One turn moves each row of this set onto another row. After a few examples, where does it send each row asked below?
sog: [ 41 -15   5  10 -10 -29 -29  17  -5 -23  26   1  26   6  21 -38  21  41
  24 -15   1  34 -17   9]
mibu: [ 18   3  30  25 -45 -48 -15  22  31   2 -22  37 -16 -13  11  -5  -3 -18
 -21  -8  35  -4  -4  15]
gad: [ 24 -20  -2  -3 -11 -44 -30  11   4  -1 -17   9  27   8 -32 -11  35 -15
 -33  30 -41   1  17  25]
ludem: [ 19 -31  21 -13   2   4  -2  12 -12 -10  16  21 -16 -16  11 -33  42  26
  -7   0  31 -21  14  47]
kepob: [ 11  -9  37 -17 -29  -2 -65  -1  13   7  -7 -14  15   3  -6  50  24 -24
 -25  20   7  -9   7   8]
ludog: [-29   7 -14 -23  10   3 -21  13  22 -30  43  -5   2 -11   7 -13  34 -19
   2  27   9  -1  33   6]
pegot: [ 40   1  27 -16  16  -9 -37 -27  -7 -37   7 -14  23  23  43   2   6   6
  -7 -22   7  -9 -25  -2]
Tifuf: [ 23  -7  -4  16   8 -31 -19   0 -12  19 -29  32  25   7 -31  -3  31 -20
 -25  18 -20   8  17  43]
Nive: [ 22  12   6 -37  -9  -2 -69  -3  15 -24   0 -20  21   8  13   5 -14 -30
  -5  35  -3  24  -2 -18]
famaz: [ 19  24   8   7 -23 -31 -18  -9   7   6  41  -8  25   8  17  -6 -13   7
 -48  -2  35 -31  15  -1]
dubo: [ 34  -8 -19  10  31 -36 -11  12  21   6  28  10  25  19 -18  18 -22  18
  -2  40 -15  19  22  31]
Ditu: [ 20 -35 -26  -5 -14  -5  -9  -4   2 -15   1 -18  -6  25 -22   0 -34   5
   9  47  39  13   0  14]
zumi: [ 18  -6  15  -2  -5   1 -58  21  18  34 -15  -2  19  -2   7  21   6 -21
 -46  36  14 -12  39   8]
sigu: [ 29   8  38  -4  22 -37 -36  34   1 -20 -18  32   1 -34  23  -5  16 -15
 -34  -1  -6   2 -12  54]
kom: [ 39   5  24  -7  18 -48 -18  10 -13 -21 -12  29  -8 -38  13   1  15  -2
 -27   3 -32  -5  13  41]
vama: [ 41 -11  31 -13  28   3  -7  21 -11 -21   7  17 -19 -17  31 -26  31  30
  -2  11   7 -10  22  49]
Basuk: [ 45  -9  -2  15  14 -13 -32  15  -1 -18  34  -1   6   6  26 -52  26  31
  25  -6  26  26  17  19]
Tefaf: [ 27 -14  27  23 -33 -25 -52  39  42 -22  -3  10  41   6 -10 -32  37 -22
   9   9   8  15  11   4]
Nuf: [ 11 -17  12  14  -2 -23 -28  67  48  -2   6  13  42   2  14 -13  22  -3
   6  39 -10  12   9  -9]
Voz: [ 30   6  -7  -4   1 -15 -25 -13  23  11  42 -31  15   0  36  29   5  23
 -30   3  22 -12  31  16]
rera: [ 18 -14  -6  14   5 -24  19  23 -11   5  19  -5  28  21   4  30 -34   3
 -11  11 -26   0   5  25]
dor: [ 13 -17   6  33 -16 -28 -33  22  12  -3  12   1 -18  -2  31  22 -43  21
  25   0  39  10 -14  38]
Korin: [ 36   2  46  -3 -16  17 -28  -7  33 -32   8   2  37  19  27 -15   7   7
 -16  -2   2 -10 -44   0]
rim: [  7   7  42  -2  26 -17 -21   8   4 -22  -8  21 -11 -29   8 -13  32 -10
 -25 -12 -19  23 -18  54]
mudib: [ 46 -16   7  18 -15 -56 -24  38 -10 -19  40  -6  30   5  17 -28  12  26
  14   1  33  17  -8  10]
simek: [ 22   4  11 -11   2   3 -69   1  -4 -22  -1  -3  24  16   6  28 -17 -37
   6  32   6  39 -25   0]
gugog: [ 26 -13  21   0 -17 -48 -45 -13   7  -2 -14  20  26   2 -22  15  29  -2
 -36  21 -27 -22  31  29]
soken: [ 15 -18  -1   2 -11 -10 -25  11  31  -8  -8 -11 -20  38 -27   0 -32   5
   8  35  51  28 -15  20]
gosu: [ 28   0  -6  29 -10 -22 -32  33  38   5  19 -18 -20   2  22 -12 -16  23
  16  -2  40  48  -3  18]
Pas: [ 24 -29  34 -18 -21 -18  24 -13 -10 -11 -25  18 -13  28   3  -9  -4   3
   1   2  10 -16 -21  16]
teso: [-13  -1  20  -4 -17   8 -70  -4  19  19  -1  -7  -7   3   0  26  22 -19
 -37  35  11 -12  27  19]
digem: [ 14   9   8  23 -11 -26 -40  20  30  -8  11 -19 -19  -9  38  -2 -37  39
  -5   3  50  19  -8  26]
rigo: [  0 -20  13  -5 -22   2  23 -10   8  -5 -13   5  -4 -12  -4 -24   8 -31
  21  -2   7  -9 -33  20]
Kizog: [ -1  30   5   8  55  -5 -43  30   5 -25   8  20 -19 -10 -13  12 -14 -17
  11  28   5  15  -4  29]
pid: [-11  -3  18 -10   1  27 -31  36  18 -18   9 -17  -9  -7 -19 -16  46 -20
  23  33  17  -5  23  20]
bire: [  8 -18 -23 -13 -20   8 -30 -25  13 -33  -3  -3 -21  31 -11   6 -27  12
  24  35  18   2 -10  19]
pudan: [ -1  16   7  38   0 -39 -27  28  27   5 -28  40   7  -5   5 -21   0 -18
   2  18  45 -23 -10  25]
fel: [ 14  -9  13 -22  -8  -9 -58  -3   0 -24  -7 -14   5  22 -27  20 -11 -44
   3  19  31  20 -27  -8]
funub: [ -6  23   2  11  45   8 -32   8   9 -49   8  25  11  25  17  24 -11   0
  -2  16   1  -5  -4  49]
vez: [ 21 -23  35 -10   3  -3 -11  22  11 -33  29  -2 -12  -9   8 -39  50  36
 -28   8  30 -13   3  27]

rera -> funub
sog -> digem
kom -> vama
Where do these go?
bire -> Nive
Kizog -> pid

One turn moves each row of this set onto another row. After a few examples, where does it send each row asked below?
Nuz: [-16  55  -5  20 -24  -9  -8  -8  -3 -20 -26  -5 -24  -3  15]
razig: [ 19   3  10  14   8  23   0   5  12  28  15   9  11  52 -21]
gida: [ 15   1  -6 -21  10  41 -27   0  21  -6   7 -20 -16  -3 -31]
feren: [ 37 -33   5 -19  20  -3  13  -8  -5  -5 -25 -17 -40 -16  -7]
duzi: [ 44 -21   2   4  19 -21  31 -15   3  -2 -33  16 -30 -25  18]
Rul: [ 22   3   4 -33  11 -12 -20   0  -2  13 -19 -17 -14 -42 -14]
vubet: [ 26  20  -4  36  13   5   8 -26   6  26   4  46  20  12  10]
lere: [ -9  49  14  -2 -15 -13  10   8 -10 -38  -8 -25   3  -1  -1]
vizas: [ 39 -19  -1  19   9   1  45 -11  25   1 -22  39 -20   9  16]
Debu: [-25  43   7  -2 -33  -1  -2  10   0  -5 -22 -12 -17  22  -9]
burot: [ 36  17  21  -1   3 -42   5   1  11  17 -25  24  -4 -34  20]
nov: [ 32 -33   6 -13  10  33   9 -17   6 -11  -6  -6 -40  15 -22]
Fud: [ 31  14 -16  21  37 -31  16   6  -2  23 -16   5  22 -20  17]
gigut: [ 32   3  19   2  28  15 -26 -12 -15  -5  23 -32  -1  17 -22]
zinug: [  5 -10 -13  -2  13 -31 -29  -6 -11  -7 -29 -33 -20 -19   6]
fatu: [  0  -9   7   9 -15  19   0  -5  22 -11  13  14  11  58 -16]
nep: [  9   2 -18  15  11 -49  13  -5   3  -3 -31  14  16 -24  27]
Tagu: [ 25   5  -8  14  31 -16 -33  -4 -13  26 -20 -30 -24 -12   4]
viri: [ 36 -26   4   6   7  33  36 -14  25 -14   1  24 -18  28  -9]
Gizag: [-15  55   2   5 -27   9   8 -19  -6 -31  -3   8   4   2  -3]
Golel: [ 37  22  19  30  -2 -11  16   7  45   2  -4  42   3  12  23]
Kofun: [  6   6  -7  31 -12 -12  17 -21  20  -2  -8  52  22  21  17]
Lub: [-21  48 -12   7 -18  -9  24  21   9 -17 -21  -8   7   8   3]
Vas: [  5 -15   9  -9   3  10 -31 -13  -5 -29   9 -34 -11  23 -21]
Terop: [ 25  13   4  17   4  40  -3   4  50 -16  19  14  -3  28  -9]

gigut -> razig
gida -> Terop
Kofun -> nep
Where do these go?
lere -> Debu
feren -> nov

One turn moves each row of this set onto another row. After a few examples, where does it send each row asked below?
mibot: [ 32  -3   0  10  35   7  -9  -3  13   8 -21  28  -9 -18 -23 -23  22   0
  17   5  -8  11 -40  14  12   6   5  13   6 -46 -52   5 -52   9 -19   1]
Les: [-37 -11  -4   6  42   1   5  -3  11   0  -4   5   5  -7  11  -4  -7  13
 -34  20   2   6  26   1   9   7  11  23   2   6 -55 -22 -35 -14 -39  -3]
rogiz: [ -4  36  23  -2 -11  11  -7 -37   2  23 -34   2  -7 -40  15   5 -15  15
  36   4 -43  -7 -36  34  16  -5 -21  14 -18 -17   2 -14  19 -39  -1 -16]
nebor: [ -9   2  -1 -16 -38  11  16  -2  27   1 -73   4  10 -11  -3   1  15  12
 -16 -38 -10  16 -65  22  13 -17  -1  11  -5  -7  33  -9   5 -26  -4  -3]
lir: [  1  14  -7   1  19   3  40  10   0 -16 -11 -10  -1  13  -1  -2 -27   9
  22 -28   1  26  30  -6 -19 -16  -3  30 -28 -23 -43 -15 -38  -5  17  17]
fulip: [ -5 -23 -16  27  -4  17   7  -4 -26 -46 -39   4  10  40 -24  -6 -13  -4
 -21 -15 -12 -17  20 -17   0  20 -17  38   8  -7 -32   1 -15  -4 -17  -7]
dugus: [ 46  -9   1 -14  -9   6  -4  -2  17  -1 -52   2  10  17  -6 -15 -15 -46
  38  16  -5  19   8 -27   8  -8  -6   9  -1  -1  19 -13  11  38 -24  -7]
gutu: [ -1   6 -35  30 -14   7 -29  24  -3 -29  17  42  -7 -16  -2 -20  -9   4
   7  18 -21   1  17  -7  -5  15   9  30 -37 -13   4  32  -7 -14 -33   0]
Dinul: [ -9 -34  15   6   6  26   2  -5  -2  33 -16  39 -30 -39  15  29   8   9
 -13   0 -10  25   1  10  38  -3  21  26  49   6  -9  12  27 -12  -4 -29]
tebad: [ -1  -8 -14  11 -18  45 -36 -20   8 -13  18  19  13 -21   1 -49  -9   1
 -19  34  -4 -34  -4  13  18 -27  -8   7 -17  -4  10 -25   6  -5  -6  10]
nugu: [-11  14   7  -3 -27  25   7 -10  29  10 -47  51 -33 -10  40  14  -3  -7
  -8   8 -19  21  -4  31  -6 -10 -17  14  10  21  21  10  38  -3 -18 -23]
lutu: [-15 -30 -26 -13  -6   9  -6  10  20  11 -27 -27   9  17 -21  -1 -18 -31
 -11 -26 -17  -8  15 -19   9 -16  15  14  51  -7   5  33 -34   3  23 -10]
zuvi: [  7   2 -17  12 -25 -16  23  30  33  13  -8   7 -14 -46   0  -5  48 -24
   5  11   3   8 -16   8  19  -9   8  39 -11 -43 -18 -31 -20   6  14  -5]
ror: [-19 -24  -6   8 -41   4   3   1 -11  -5  -1  15  -2  19 -17   3 -25  14
 -19 -50  -7   8 -48 -13  10  -5  10  17  10 -13  32   0  44 -21  19  -7]
Pud: [  3  20  39  -3   9  -3  -8 -16   8  45 -17 -15   6 -17   6   3 -37   7
  17 -26 -18  40  -8  -4  34 -12  -3 -13 -10  -6  -9  -2  16 -17  51 -18]
Lenol: [-21 -27  -6  13 -17  -9   0 -15  19  16  -6  -5 -19  10  37   1   6 -10
   7 -11 -22  43  -9  41 -13 -27 -71   1  13  -6   4   3   6  16   7  -7]
rumuk: [-13   1 -26 -31  -4  12   7   1  25  -8 -29   3  24   9   1 -21 -12 -15
 -13  -2  -8  22  -2 -31  15 -17 -27  -8 -34 -20 -16  37 -22  49  -4   9]
laka: [-12   1   3  31   1  22 -26   0  -9  53 -43  16  16  -5  -9  -4  27 -22
  -7 -39  -9  28 -34  39   4 -32  12  29  -5  24   3 -13 -15 -15 -15  25]
pova: [-70   1   1  20 -14  15 -13 -10  -8  -6 -32  -7   8 -18   4 -14  16  13
  73  -4 -31   2  -5   7  20   9   0  24   3  -4  18   0  29  -4 -10   2]
Pidi: [-23 -15  -3  31 -13  25  -9  -8  16  24  31  21  -8  -2  -3   4  -3 -13
   4   9  11  10  32 -36 -10  22   2 -27   8  18 -20   6   3 -34  -5  11]
bana: [  3 -15   3 -10  43   6   9  -2 -14  -1  39  14  17   1  -3  21  17 -27
  37 -26  -8  -7 -27   3  14   4   5  24  -2 -13 -21 -12 -24 -21  39  -7]

rogiz -> nugu
Dinul -> ror
Where do these go?
pova -> Lenol
bana -> Pidi
dugus -> zuvi
lir -> Les
mibot -> gutu

One turn moves each row of this set onto another row. After a few examples, where does it send each row asked below?
lunit: [  8 -10   6  49   3   5   3  18 -15   8  19   7   2  58]
Numu: [  7   9 -18  32  25  43 -32   5  -1  16 -24  35 -28   3]
sifa: [-30 -11  -3 -13  28  18  36  31   4   0   2  29 -25 -16]
lel: [  3  15  10  43  -4  11  35 -21 -20  13  22  45 -26 -36]
kibu: [-13 -20   1  38 -31  -6   6   2 -47  14  20  21 -40  17]
Kof: [-40  20   3  15  -8  26  10   7  14   0 -14 -14   6 -20]
pumav: [  2  -7  18   2  32  14 -15 -38   5  25 -11  18 -17 -23]
sovi: [ -7  49 -30   2   4   8   6  29  24   1   8  44  -8  13]
sipe: [-18 -18   0   3   4  32  -3 -10 -53  44  14  33 -25  -5]
kodil: [  2  13  30  -8 -10   7 -13  -7   3 -24  15  -3 -31  -4]
vonil: [ -5  26 -20  19  -4  -4  31  30  11 -14  41   7 -20  12]
vupep: [-13  -6 -14 -15  20  12 -24  37 -12  20  30  19 -35  -1]
Fazud: [-24  30   9 -21  18  14 -11  11 -10  16 -25   0   6  32]
volo: [  3   2  11   5  21  23 -34  23 -19 -11  12  46 -21  40]
daf: [-14   2  -9  -3  24  14   3 -32  10  30 -27  23 -22 -30]
rufil: [-22 -11  42  11  25  40  22  -5  -1   4  -2   0 -10  22]
tig: [-19   9  32  40  -1 -30 -23  10  -9  35  22  18   6  19]
sig: [-26  40  24  -2  38   6  -6  21  -6  21 -12  10  11  16]
ber: [  0  15  -9  16  24  15  -8 -26  37   4  -3  56  10  17]
rivav: [-18   6   8  61   0  -2  39   8  29  10   9  13  -4  -5]
vodal: [-39  28 -23  54 -13  -9  19  20  -7   0  -5  27  -5  30]
vid: [  1  -2  -8  47  37  15   3  -6 -28   6  10  60  14 -11]
peki: [ 16  12  22  35 -15  -2  10  -8   3  14 -45  31  12  14]
gefut: [-25 -13   0  19   5   5   1  22 -29 -34  28  22 -32  31]
lezig: [-27  35   5 -21   4 -10  -1  -7  12   3  35  39 -38  16]
vozun: [ 27  26 -34  20 -14  25   6 -36 -15   5  -9  24 -13  17]
bupo: [ -1  -5 -23  12  12  14  -4 -10 -44   6  35  49 -48  19]
zur: [ 2 31 26 17 -5 13 16 14 -3 70 -3 37 -5  1]
Tolu: [  3  25 -38  15  -1 -10   2  -8  -4  10  52  39 -12 -11]
pati: [-25  -5  18  -3 -31   8 -22  -5 -23  38 -18  43  11  14]
Teko: [-18 -37   6  40 -19  20   3  -4 -12  -6 -15   1 -26  30]
Mupa: [-29   4 -20  11 -14  -5  21  15 -11  52 -17  19 -27  43]
bele: [-11  34   1   1 -17   0  14 -34  -2  41  35  30   3 -18]
von: [  8  -7  12  39   3   8  12  15 -11  23 -51  36  10   6]
foz: [ 11 -36 -18   9 -25  20  15 -26 -28   7  11  27  -7  -9]
nugif: [ -8  -2 -10  35 -23 -25  41   5  -3  27  40  30  -7   3]

volo -> bele
Numu -> zur
Where do these go?
bupo -> nugif
vupep -> lel
pumav -> peki
vozun -> Mupa

One turn moves each row of this set onto another row. After a few examples, where does it send each row asked below?
buf: [-43 -10  35 -23 -13  22 -32  -7  31 -30  34 -20   1  -4 -13  71 -24  -4
   7  -5 -16  -9  20  16]
zaka: [ 13  36  10 -22  10  60 -19 -59   5 -23 -13   2  14   7 -24  22 -26  45
 -11 -10 -19   2 -19 -24]
Gupop: [-55 -14  21 -40  -8  37 -49 -59 -11  -5 -16  22   3  16  18   9 -20  36
  23  -8  29 -45  43   9]
muron: [-21  24   8   4   9  30 -36 -16  11 -46  -5   3  24 -23 -38  19 -18 -17
  16  19   5 -43  -7  57]
Fimu: [-26  20  10   6  -8  34 -36  -2   8 -44  -8   4  31 -19 -25  20 -23 -15
  10  17   0 -44  -7  67]
dere: [-42 -10  36 -24 -11  21 -33  -9  32 -30  35 -20   0  -5 -15  70 -23  -3
   8  -4 -15  -9  20  15]
Ven: [-18  38   9   5   9  39 -30 -18  10 -37  -3   5  24 -24 -40  28 -32 -14
  15  17   9 -27 -12  57]
toka: [  9  17  31 -23 -26  44 -57  15 -13  21   0 -20   6  27 -19  31 -17  38
  10  33  22 -64 -10  15]
Tor: [ -3  23  15 -15 -37  71 -19 -20  -3 -19 -23   5  36  17  14  23 -37  50
 -27 -15 -32  -4 -17   6]
Resu: [ 15  24  30 -25 -11  43 -56   3 -11  22   3 -21  -1  23 -32  32 -17  37
  14  35  26 -59 -12   6]
duza: [  6  -1   6 -23  11  33 -39 -55   7 -48 -16  -6  13   9 -21  -2  14  36
  -4  -4 -28 -44  -7 -26]
lilal: [-42  -8  35 -23 -11  22 -32  -9  32 -29  35 -19   0  -5 -15  71 -25  -3
   8  -5 -15  -7  20  15]
subu: [ 28 -22   2 -24  -3  30 -59 -59 -11  -6 -24  29  23  15 -29  14 -52  11
  19   8  27 -24  45  13]
nunom: [ 12  15  30 -25 -17  39 -60   8 -11  17   1 -22   1  25 -26  27 -10  36
  14  35  23 -69  -9   8]
nalu: [ 25 -12   5 -21 -16  43 -52 -50 -14   4 -26  33  30  17 -19  23 -69  16
  12   5  27  -9  41  23]
relo: [ 17 -27   5 -19 -32  39 -57 -34 -17  -1 -31  32  37  22  -4  16 -62  15
   8   5  19 -25  45  33]
sodo: [-58  -7  23 -38 -21  48 -43 -50 -15   3 -18  25   9  18  28  17 -36  41
  16 -11  27 -33  40  19]
Zute: [ -8 -36   4 -15 -32  35 -30 -10  -5 -44  -1 -16  18  15   8   7   5  36
 -19 -17 -38 -51   3  -1]
nebal: [ 14  22   6 -17   1  61  -7 -42  -3 -16  10 -10   3   4 -25  36 -37  44
 -15 -21 -16  11 -14 -22]
metis: [ 19 -37   3 -22 -19  26 -64 -44 -13 -12 -28  28  31  19 -14   7 -44  11
  15   8  19 -39  49  24]
mado: [-23  34  11   7  -7  44 -29  -5   8 -35  -7   7  31 -20 -27  29 -37 -12
   9  15   4 -28 -11  67]
vobi: [-51   8  23 -39  -8  53 -38 -62 -12   9 -14  26   3  14  16  23 -44  41
  19 -11  34 -18  35  10]
beva: [-10 -14  11 -18 -35  44 -38 -17   0 -44 -26  -2  35  20  18  -1   3  42
 -20  -9 -42 -49  -5   4]
Sido: [-42  -8  36 -23 -13  23 -32  -8  31 -28  34 -19   1  -4 -13  72 -26  -3
   7  -5 -16  -6  20  16]
Mezu: [ 13  26  32 -24 -21  48 -54  10 -12  25   1 -19   4  26 -24  35 -23  40
  10  33  25 -55 -13  11]
tave: [ -5  -1  10 -11 -45  65 -11  -3  -9 -19  -1  -8  24  15  15  31 -38  47
 -30 -25 -32  -7  -9   8]
tiko: [ 12 -13   0 -21  14  30 -26 -49   2 -42  10 -18  -4   4 -31  12   7  33
  -4 -14 -22 -34  -2 -31]
dufem: [-48   0  20 -41   6  42 -44 -72 -10   0 -12  23  -3  11   6  15 -28  37
  25  -8  35 -30  39   1]

metis -> relo
Fimu -> mado
Where do these go?
dufem -> Gupop
zaka -> duza
Sido -> lilal
Zute -> tave
toka -> Mezu

